128 stands for zero in the data rows.
Some points, each followed by its number:
[ 95  93 136 112 127 125 137 158 135 112 138  97 133 120 173 115  96  99
 118 114 138 126 123 114 104 121 127 117 109 143 103 134] 0
[117 126 119  98 145 113 108 118  67 134 152  89 137 130 142 146 104 134
 165 132 127 146 140 147 149 142 101 153 103 154 127  94] 1
[131 145 142 115 121 159 125 106 127 117 122 109 113 129 117 115 114 142
 131 147 114 117 130 152 111 123 138 128 135 131 132 111] 2
[105 156 127 151  92  70 111  80 130 173 127 137 185 118  87 164 167 126
 123 126 177 135  88 164  99  71 113 154 118 117 209 115] 3
[100 109  75 179 131  48 138 137 140 100  95 144 164  66 119  71  97  93
  66  95 115  66 123  62  93  71 141  88 138 123 101 176] 4
[102  79 135 152  82  84 140 141 161 167 115 110 136 136 145 174 127 102
 125  84 147 126 116 121 156  84  81 150 165 135 184  78] 5
[131 134 134 130 132 113 121 118 112 137 124 133 136 114 115 119 127 139
 130 125 128 128 129 138 109 129 134 126 119 125 133 136] 6
[105 148  93 130 117 162 112  89 148  95 115  98 117  86 102 105 121 128
 122 138 119  92 146 129 141 136 140 119 127 143 107 135] 7
[123 131 120 107 167 129 129 131 107  94 101 135 128 111 128 116  92 112
 114 120 134 108 101 129 113 141 140 100 111 140  91 138] 8
[121 159 109 105 149 145 126 145 158  92 117 127  92 117 120 136 157 150
 125 152 113 117 119 113 146 134 126  81 146 143 102 159] 9
[137 160 142 144 104 128 117  88 120 115 117 126 135 128  99 142 123 116
 120 138 150 122 127 143 148 131 123 138 171 122 145 129] 10
[113 109 132 135 103 112 129 132 135 144 122 121 134 130 136 150 131 117
 125 109 135 130 125 132 143 106 110 141 146 130 153 101] 11
[125 134 133 177 112 123 149 116 157 104 101 118 165  97 129 110 101  81
  82  83 174 102 131 110  75 107 124  93 123 111 112 171] 12
[226 192  71 151 141 164 143  92 109  49 108  93 160 161  98  80 209 124
 110 136 119  99 202  98 197 125  52  58 200  88 170 141] 13
[132 148 142 134 125 120 119 134  94 115  49 122 132 107 113  87  94 112
  99 120 133 129 142 124  66 120 166 101 111 119 134 183] 14
[117  83 124  93 107 132 124 142 124 130 115  93  98 114 155 120 110 144
 130 132  40  75 125 119 135 104 154 136 109 146 111 108] 15
[158 199  70   0 119  70  42 121   1 147 161  56 233 164 107 255 243 165
 229 207  55 150  85 255 216  52 133 175   0 135 246   0] 16
[114 116 121 126 109  86 117 136 105 145 116 107 158 118 133 135 104 134
 126 117 126 123 129 130 128  84 118 127 142 123 163  97] 17
[119  90  95 144 107  64 161 187 131 157 175 153 170 153 141 141 173 122
 127 124 127 167 146  86 152  77 138 138 141  94 160  99] 18
[117 119 109 118 139 117 117 120 121 142 147 120 131 116 125 151 139 150
 145 121 128 127 132 134 167 142 111 143 123 128 121 108] 19
[133 156 143 108 112 171 121 146 197  93 111 111  92 107 155 161 159 123
 124 128 115 121 142 117 164 134  93  91 174 124 123 156] 20
[161 135 103 125 142 137 152 157 110 106 109 151 129 165 110 117 195 128
 123 137 112 145 131 119 154 166 121  93 146 115 141 142] 21
[131 114 145 137 111 107 129 128 116 141 125 109 137 114 138 128 109 130
 135 109 126 126 139 130 124 115 105 132 140 128 144 113] 22
[132 110 154 139  98  95 127 132 110 141 122  97 129 106 141 122  99 131
 135 100 127 119 146 123 130 114  99 129 155 129 146 105] 23
[126 130 133 138 124 104 121 128 108 119 110 128 144  97 134 112 108 107
 121  99 142 128 146 111 120 117 126 110 114 138 130 146] 24
[135 139 123 131 122 121 134 130 134 122 121 135 127 127 114 127 139 122
 135 131 127 122 128 128 136 123 142 120 131 124 113 148] 25
[112 135 127 115 136 158 143 109 136  95 153  79 111 117 136 110 103 151
 151 155 111 103 125 124 112 115 132  95 157 141  94 124] 26
[125 154 159 111 126 152 126  98 141 110 129 121 125 126 128 128 113 123
 137 138 150 124 110 152 106 131 121 132 117 144 135 124] 27
[106 134 128 130 124  88 102 104  60 179 199 104 160 119 116 154 126 156
 177 139 161 189 156 156 124 131 142 172 104 133 155 109] 28
[127 119 115 127 131 121 138 141 125 132 133 132 137 144 126 132 151 129
 132 132 135 144 122 126 139 135 120 126 122 129 137 120] 29
[122 139 151 130 182 178 151 156 144 101  90 195  93 153 103  90 154 137
  82 142 116 137  90 132 103 161 191 110 145  89  80 170] 30
[128 132 125 121 119 128 121 120 108 132 131  98 132 141 127 140 130 142
 152 148 130 143 136 133 137 126 129 126 124 140 152 112] 31
[109 147 142 109 112 157 129 121 186 104 137 112 117 132 126 174 143 118
 145 148 149 125 121 133 171 125 136 137 159 112  97 146] 32
[135 143 130  96 153 145 135 114 138 100 158 130 110 126 142 134 146 126
 150 140 116 117 108 136 146 146 103 118 122 145 109 121] 33
[113  72 103 136  96  69 110 152  71 151 121  57 152 151 169 132  77 113
 172 126 137 165 157 103 164 124  54 143 122 157 187  99] 34
[113 122 113 103 138 118 114 129 104 131 153 114 123 117 128 142 110 148
 156 139 109 123 124 136 154 135 128 142 123 142 110 112] 35
[105 109 124 100 135 109 129 160 110 130  99 125 130  97 128 141 144 145
 124  90 109 132 132 139 143 124 128 105 129 108 106 123] 36
[144 136 121 133 139 131 150 135 126 105 138 136 124 126 124 128 144 130
 128 117 120 124 132 116 151 131 109  94 159 125 116 122] 37
[ 92 115 117  92 148  93 105 139  45 151 133 106 138 125 116 146 130 169
 154 137 117 163 132 164 141 148 119 139 119 129 124 101] 38
[104 119 136  90 125 146 130 129 106 117 114 101 112  98 130 124 131 166
 142 127  85 106 113 154 117 129 142 103 113 140 118 103] 39
[150  94 118 201 153 167 201 179 196 126 152 173 103 208 166  72 165  86
 108 157 101 136 119  49 111 120 139  98 126 135 126 162] 40
[148 151 151 136 150 148 122 109 130 119  99 155 142 118 123 127  83 121
  93 112 171 112 121 145 105 146 164 128 105 124 113 134] 41
[112 127 140 162 130 121 124  84 166 161 191 163 145 148 118 160 100 120
 114 151 189 137  73 155 100 144 118 197 108 135 139 114] 42
[141 109 166 143 106 118 139 139 156 153 125 178 122 138 139 154 140  98
 141  90 143 159 129 137 146 136 129 140 128 131 159 102] 43
[151 125 176 149 128 125 117 116 105 162 117 146 103 130 120 136  91 146
 128 110 142 154 140 144 118 158 123 156 145 131 140 107] 44
[129 145 113 105 174 128 150 133  88 108 145 123 100 131 101 122 121 166
 175 153 118 142 127 141 144 158 124  96 151 143  66 124] 45
[ 77  77 139 164  56  79 108 179 104 203 139 138 111 135 138 172 119 137
 147  91 155 210 153 117 180 137 133 173 175 125 175  78] 46
[138 101 135 134 150 122 149 130 125 137 142 134 109 107 125 110  98 153
 126 102 105  91 125 131 113 162 113 125 129 135  78 123] 47
[133 130 142 105 175 173 140 134 157 115 146 162 105 168 137 118 150 136
 121 159  96 119  96 131 135 137 156 148 129 109 101 140] 48
[147  99 134 171 135  99 140 108 130 133 131 129 121  96 147  87  88  96
 119  88 131 103 142  89  84 122  88 135 101 165 113 158] 49
[133 111 130 131 146 126 140 133 123 130 140 129 118 119 126 116 114 140
 129 118 113 108 127 132 114 148 115 126 123 135  99 124] 50
[105  94 112 171  67  35 103 142 105 198 147 141 145 131 106 166 107 124
 127 105 132 150 139  97 167  80 127 171 184 117 181  81] 51
[139 121 112 120 140 150 127 124 162 123 138 133 111 146 147 115 134  99
 139 149 121 117 115 106 113 144 130 137  81 162 116 157] 52
[ 91  98 151 131  96 144 137 131 142 130 135 107 121 108 141 176  93 139
 124 106 117 117 115 139 137 117 137 130 157 118 108  89] 53
[144 126 124 143 130 133 131 129 138 134 124 126 140 133 143 109 115 122
 121 125 139 121 139 118 106 127 127 123 100 140 137 139] 54
[131 111 137 124 152 136 122 125 125 130 119 136  95 118 137 114 113 127
 127 118 118 127 130 120 122 163 121 138 113 149 102 137] 55
[118 117 132 140 112 115 125 139 129 150 134 134 127 130 127 140 123 128
 130 120 138 146 132 123 137 128 127 139 135 128 140 117] 56
[122 155 121 126 121 125 120 108 114 115 128 109 143 124 115 124 125 131
 134 147 137 127 132 142 128 113 117 128 142 132 143 129] 57
[117 147 123 139 113 100 122 106 126 144 123 129 156 120 113 141 150 124
 124 119 150 129 113 136 115  94 114 132 133 122 163 122] 58
[126 123 123 130 123 116 131 139 112 131 122 118 139 128 130 131 122 121
 127 121 131 132 131 126 122 118 127 118 123 128 131 125] 59
[141 155 109 140 125 141 147 150 183 108 146 130 105 127 140 130 149 128
 122 151 116 122 121  99 124 113  98  82 156 144 122 154] 60
New points follow, each followed by the numbers of its two nearest points above by angle, nearest first.
[ 96 114 138  95 171 135 144 179  88 126  92 137 141  99 115 136 140 159
 100  82 117 135 114 181  85 155 149  87 106  70  57 150] 36 8
[144 154 112 128 115 118 136 132 141 112 107 154 134 127  91 132 160 115
 140 139 131 123 124 125 146 118 153 108 140 121 106 170] 25 9
[140 146 114 134 125 139 145 139 164 112 142 124 110 129 136 129 149 130
 125 142 121 120 126 107 127 119 108  92 148 140 125 144] 60 9
[130 128 175 156 127 137 111 109 141 168 134 161 110 122 141 121  92 143
 119 109 158 141 142 136 105 139 135 161 132 135 145 120] 44 42
[139 154 140 132 134  98 112 107  85 148 114 140 145  98  97 109 124 153
 127 117 134 130 130 153  85 124 140 130 112 122 146 140] 6 14
[134 141 115  89 126 117 117 128 110 141 138 115 144 138 123 160 148 144
 148 147 119 129 118 151 143 113 131 133 103 130 148  95] 16 31
[116 122 109 147 126  99 137 132 133 121 120 132 144 106 123 104 113 113
 108 115 128 104 124 104 111 102 131 113 130 128 119 145] 4 12
[110 130 144 159 129 126 127  80 173 151 193 156 151 132 122 155 122 115
 116 143 198 139  84 143 104 150 112 189 120 129 135 107] 42 3
[123 142 139 117 120 152 118 134 166 112 123 118 107 117 142 142 143 127
 123 130 124 126 133 121 142 133 110 111 147 130 126 141] 20 9
[123 129 133 146 121 122 125 104 149 143 160 139 145 132 128 144 127 121
 124 137 154 135 108 135 116 134 118 162 124 130 135 120] 42 3
[120 119 113 102 141 114 118 121  74 138 152 101 137 130 135 147 119 131
 170 123 125 145 137 140 150 134  94 134 108 148 129 101] 1 38
[130 138 119  98 128 118 118 128 110 134 135 118 144 134 125 149 142 140
 145 143 118 130 122 149 140 116 131 135 107 131 143 104] 16 31
[140 149 142 128 131  99 114 111  92 142 115 137 145  99  99 109 125 153
 133 122 140 130 130 149  89 130 135 129 114 126 144 140] 6 14
[136 138 138 134 129 103 118 121  94 141 116 135 142 103 106 106 122 151
 131 122 125 122 132 144  92 126 139 125 114 125 142 139] 6 14
[139 136 110 123 124 136 141 152 143 113 132 111 121 134 147 132 140 120
 132 138 118 131 138 104 132 119 109  88 128 141 130 142] 60 20
[132 112 142 116 159 140 128 116 120 132 126 139 107 138 136 136 124 135
 134 123 115 122 114 144 135 173 110 154 109 142 108 121] 55 50
[ 84  85 156 123  93 148 137 139 138 125 137  99 112 103 145 144  90 150
 130 107 110 104 119 144 142 119 149 125 157 119  97  82] 53 15
[152 144  86 118 121 146 157 185 167  87 133  96 114 135 168 127 151  97
 139 144 108 133 146  70 135 105  82  36 129 164 127 164] 60 20
[146 117 167 147 122 121 118 116 107 164 121 139 119 131 122 134 105 141
 133 113 143 146 130 142 115 152 119 157 143 126 148 114] 44 56
[146 127 122 142 134 136 131 129 137 134 119 121 143 136 148 105 112 118
 118 129 145 121 136 118  93 127 132 122  90 144 136 147] 54 49
[121 126 126 141 115  95 114 121 108 145 123 138 132 106 112 126 118 130
 129 116 125 129 138 119 134 115 136 140 139 126 136 129] 51 17
[140 155 136 147 100 121 118  90 128 118 118 127 144 135  96 137 126 117
 123 136 154 126 127 138 145 128 121 136 168 128 152 125] 10 57
[122 134 158 107 190 199 146 129 173 108 152 179  92 179 140 114 167 139
 114 170  83 116  82 135 136 146 167 152 128  98  94 142] 48 30
[118 110 115 135 110  85 138 168  77 138  95 102 167 128 138 133 104 103
 117  96 134 141 139 125  99  95 125  94 113 124 144 122] 59 17
[143 117 178 137 145 123  95  99  72 153 147 156 105 134 136 159  45 123
 137 120 174 179 151 132 144 176 132 191 144 153 129 101] 44 28
[131 143 144 115 121 161 126 108 127 119 125 110 112 128 119 118 116 142
 131 144 115 121 130 153 115 128 135 129 133 130 131 114] 2 27
[119 137 115  98 170 135 129 134 113  90 107 135 124 110 128 115  92 110
 115 121 129 102  97 127 117 143 141  99 101 148  83 137] 8 41
[129 143 148 110 119 164 119 101 124 116 116 103 109 122 118 120 111 148
 129 144 116 120 135 157 114 131 136 131 139 132 131 105] 2 27
[150 161 137 150  89 121 116  87 124 118 116 126 147 139 103 140 130 109
 129 138 159 121 132 138 154 125 121 135 171 117 164 117] 10 57
[104 119 122 102 142  99 106 135  67 150 129 111 132 126 118 144 133 160
 154 136 121 159 130 155 136 142 119 142 121 126 133 107] 38 1
[136 103 148 120 166 139 121 125 118 128 113 146  81 114 140 106 100 130
 129 110 111 127 122 123 114 186 118 144 105 161  96 141] 55 50
[155 135 110 123 135 155 134 123 120 103 129 106 135 146 132 122 136 115
 133 140 123 120 146 126 153 144 112 118 125 131 123 124] 13 21
[159 128 112 158 139 138 135 133 146 138 119 123 155 144 159  92 104 114
 108 130 157 114 146 103  76 127 132 115  64 156 146 161] 54 49
[137 119 154 138 117 126 132 133 145 142 123 163 125 133 137 143 133 110
 130 106 140 144 128 129 142 140 131 135 126 129 147 118] 43 56
[146 105 116 175 150 158 180 166 177 129 146 162 105 185 160  86 155  96
 114 149 111 133 120  69 118 124 136 106 124 140 124 156] 40 60
[105 113 124 108 136 111 127 152 111 126 106 132 132  98 127 136 132 135
 119  95 109 122 129 133 137 125 135 108 130 111 109 125] 36 39
[139 139 135 123 117 134 131 127 141 123  84 113 125 146 119 127 140 119
 127 139 128 131 122 131 114 113 139 115 126 128 147 150] 14 25
[134 133 158 109 142 136 119  98 127 118 118 114 133 125 145 128 106 119
 128 120 135 112 115 151 102 119 103 144 104 150 141 118] 27 2
[118 134 117 130 120  98 112 112  73 158 174 114 150 124 123 132 125 147
 169 136 149 167 153 141 127 127 112 154 106 136 144 115] 28 1
[102 113 126 111 134 108 127 150 114 123 106 130 125  96 126 131 133 135
 120  94 108 120 124 131 135 125 135 108 131 110 100 134] 36 39
